Read these off the grid that follows. Rows and columns are numbered from 0.
1) Find the entry in the top-left corner.
2) Find the entry just left of the smallest entry.
3) Find the entry at row 0, column 2.
4) Find the entry in row 1 and column 2.
5) Find the entry just right of 5030.
6) Find the top-right entry.
7) Find the entry directly below 7031.
8) Find the bottom-right entry.
[[5785 5320 5210 5030 6637 4989 4027 5521 2918 4714 2603 6380]
 [5387 3919 5173 7630 7798 6121 7476 8483 3933 6311 4846 7031]
 [6217 5316 6378 7576 4317 3809 4397 3429 6251 4815 6733 6847]
 [5803 4817 2618 9322 5636 7578 7491 7780 4878 6576 5412 5682]
 [5548 5270 3606 5508 5056 5744 6294 6186 4952 5577 5078 5505]]
1) 5785
2) 4714
3) 5210
4) 5173
5) 6637
6) 6380
7) 6847
8) 5505

A =
array([[   3.6,  181.6,  -13.1,   40.5,  219.8,  114.9,  118.4,    9.7,
         104.7,  219.8,  -25.0,   14.6,  -30.8,   56.4,  -15.4],
       [  32.7,   81.2, -166.6,  -50.9,  173.6,  110.0,   54.6,   85.3,
          93.3,  173.6,   93.3,  108.5,   64.4,   65.8,  -16.9],
       [ -52.8,   84.3,   65.6,  -86.6,  123.3,   52.7,  -36.5,   39.4,
         181.3,  123.3,  118.4,   32.3,   66.2,   20.8,  -10.0],
       [  15.7,   41.1,   60.2,  186.6,  106.5,   68.5,   64.0,   34.7,
          66.0,  106.5,    0.6,  252.6,  102.4,  -65.3,  132.2],
       [  65.3,  142.7,  153.7,  145.4,  -12.9,   30.9,  188.8,  -37.1,
          35.1,  -12.9,   56.8,  173.0,   20.5,  -12.1,   92.4]])
Report the second smallest entry.
A: -86.6
The entry just left of the smallest entry -> 81.2
The maximum -> 252.6
Report the 3rd entry in reading order.
A: -13.1
Report the 3rd smallest entry.
A: -65.3
The minimum: -166.6
The entry just right of the centre entry is 181.3
The entry just right of the smallest entry -> -50.9
Report the entry just right of -30.8.
A: 56.4
Report the entry just right of 3.6.
A: 181.6
The entry just left of the centre entry: -36.5
Report the entry just right of 15.7.
A: 41.1
The median entry is 64.4
Report the entry just left of 56.4.
A: -30.8
Report the entry just left of 14.6.
A: -25.0
The fourth entry in reading order: 40.5
Report the entry just left of 52.7.
A: 123.3
The centre entry is 39.4

arr =
[[  2   1   1  17 -18  16   8  -1   2  23   1  16 -17]
 [-22  -6   9 -31 -34  -3  11   4   4  41  -4 -27  19]
 [-31  10  -3 -26 -22   0  -3 -15   2  40  -1   0  37]
 [-11  -2  -5   0  -6 -10   8  -3   1  -9  -6  46 -18]
 [-31  -2 -13 -23 -39  24   3   5  -8  30   0 -37  -2]
 [ -7 -14  10  19 -20   7  -8   1  11 -38 -13  27   8]
 [ 80   0  -5   3  68 -10  -3  47  -6 -81  -5 -31 -10]
 [ 12  18   1   5  14  32   3  14   7 -41   5 -67 -31]
 [ 58  -7   0 -38  62  13   9  13  -3 -60   5  -5  16]]
The bottom-left entry: 58
Give the second entry on the diagonal from the top-right corner.
-27
Give the entry in the top-right corner.
-17
The third largest entry: 62
The bottom-right entry is 16
The first entry on the main diagonal -> 2
The entry directly above the largest entry: -7
The entry just left of -26 is -3
The 3rd entry, reading row by row -> 1
The entry directly below the centre entry -> -8
The entry directly above the smallest entry is -38
The second entry from the end, reading row by row: -5
The 4th entry in reading order -> 17
The second smallest entry -> -67
The largest entry in the first row is 23
The entry directly below 27 -> -31
Give the entry just left of the centre entry.
24
Give the minimum.
-81
Give the second entry, reading row by row.
1
Give the smallest entry in the first row.
-18
Give the entry directly above the centre entry.
8
The first entry in the row that holds the smallest entry: 80
Give the last entry in the row that holds the largest entry.
-10
Give the entry directly below the largest entry.
12
The entry just right of the smallest entry is -5
Give the entry just left of the smallest entry.
-6
Give the entry just left of -39.
-23
Give the 3rd entry on the diagonal from the top-right corner.
-1
Give the entry just right of -23.
-39
The entry just right of the largest entry: 0

Questions about the array below.
1) The entry just right of 178.67?
2) The entry just left of 28.29?
3) The entry just right of the largest entry?
4) The entry just right of -14.51?
5) The entry just right of -44.11?
[[  94.57  -62.71   71.72   58.22   28.29  -35.56  -26.63  -67.24   -3.23
     1.93]
 [  84.77   87.66   86.16   75.48   80.94   90.55   85.77   96.78   94.30
    95.48]
 [   1.21   50.83   40.29   43.66   41.75  113.14   47.35  117.03   64.86
    82.99]
 [  15.12  -21.67   10.95   -7.87  139.29  111.48   65.00  -85.76 -122.22
   101.35]
 [  72.43   82.17   86.53   86.79   70.39   86.25   74.36   91.97   92.77
    82.13]
 [ 188.18  163.60  135.64   85.99  181.61  -72.96  168.04  -77.36   53.28
    -9.92]
 [  39.98  -44.11  -32.17  252.80  -72.43 -157.72  -61.56   26.63  127.70
   -93.77]
 [  10.49  -13.44  -14.51  203.60  -78.93 -173.08  -40.72  144.12  178.67
  -136.19]
 [  92.82  -62.81  -12.69  123.05   35.85  109.60   -9.97  -59.19  -75.89
    77.56]]
1) -136.19
2) 58.22
3) -72.43
4) 203.60
5) -32.17

Questions about the matrix below. Rows and columns are numbered from 0.
1) Which number is the entry in the bottom-right corner?
2) Which number is the entry in row 1 and column 0?
3) Which number is the entry just left of the largest entry?
4) Which number is the top-left entry?
5) Which number is the entry in the bottom-left corner?
6) Which number is the entry at row 0, column 1?
7) Which number is the bottom entry of the column that holds the smallest entry?
8) Which number is the bottom entry of the column that holds the largest entry?
583  774  451  144  480  259  867  458  792  678  738
584  582  547  584  556  243  765  494  704  608  518
570  543  451  644  534  230  717  408  786  539  736
1) 736
2) 584
3) 259
4) 583
5) 570
6) 774
7) 644
8) 717

M = [[-0.037, -0.032, -0.053, -0.032, -0.041, -0.020, -0.035, -0.027, -0.058, -0.019, -0.033], [-0.018, -0.071, -0.030, -0.071, -0.020, 0.076, -0.079, 0.039, -0.062, 0.010, -0.011], [-0.037, -0.015, -0.080, -0.015, -0.049, -0.049, -0.035, -0.033, -0.038, -0.025, -0.024], [-0.037, -0.024, -0.027, -0.024, -0.022, -0.043, -0.027, -0.035, -0.017, -0.046, -0.030], [-0.054, -0.056, -0.053, -0.056, -0.057, 0.015, -0.091, -0.011, -0.091, -0.018, -0.013], [-0.006, -0.057, 0.043, -0.057, 0.025, 0.081, -0.048, 0.010, -0.013, -0.056, -0.047], [-0.014, -0.005, -0.006, -0.005, -0.013, -0.074, 0.018, -0.100, 0.007, -0.074, -0.042], [-0.072, -0.002, -0.145, -0.002, 0.130, -0.203, 0.170, 0.041, -0.308, -0.038, -0.024], [-0.038, -0.057, -0.040, -0.057, -0.036, 0.007, -0.063, -0.002, -0.065, -0.026, -0.011], [-0.075, -0.031, -0.029, -0.031, -0.031, -0.015, -0.042, -0.014, -0.050, -0.026, -0.030], [-0.008, -0.003, -0.056, -0.003, -0.053, -0.098, -0.013, -0.058, -0.038, -0.025, -0.035]]
Find the entry just left of the smallest entry.
A: 0.041
Find the second smallest entry.
A: -0.203
The entry just right of -0.098 -> -0.013
The 2nd entry in reading order is -0.032
Find the entry just right of the smallest entry.
A: -0.038
The entry just left of -0.043 is -0.022
Find the first entry in reading order.
A: -0.037
Find the minimum.
A: -0.308
Find the entry just left of the centre entry.
A: 0.025
The third entry in reading order -> -0.053
Find the maximum.
A: 0.170
The entry just left of -0.046 is -0.017
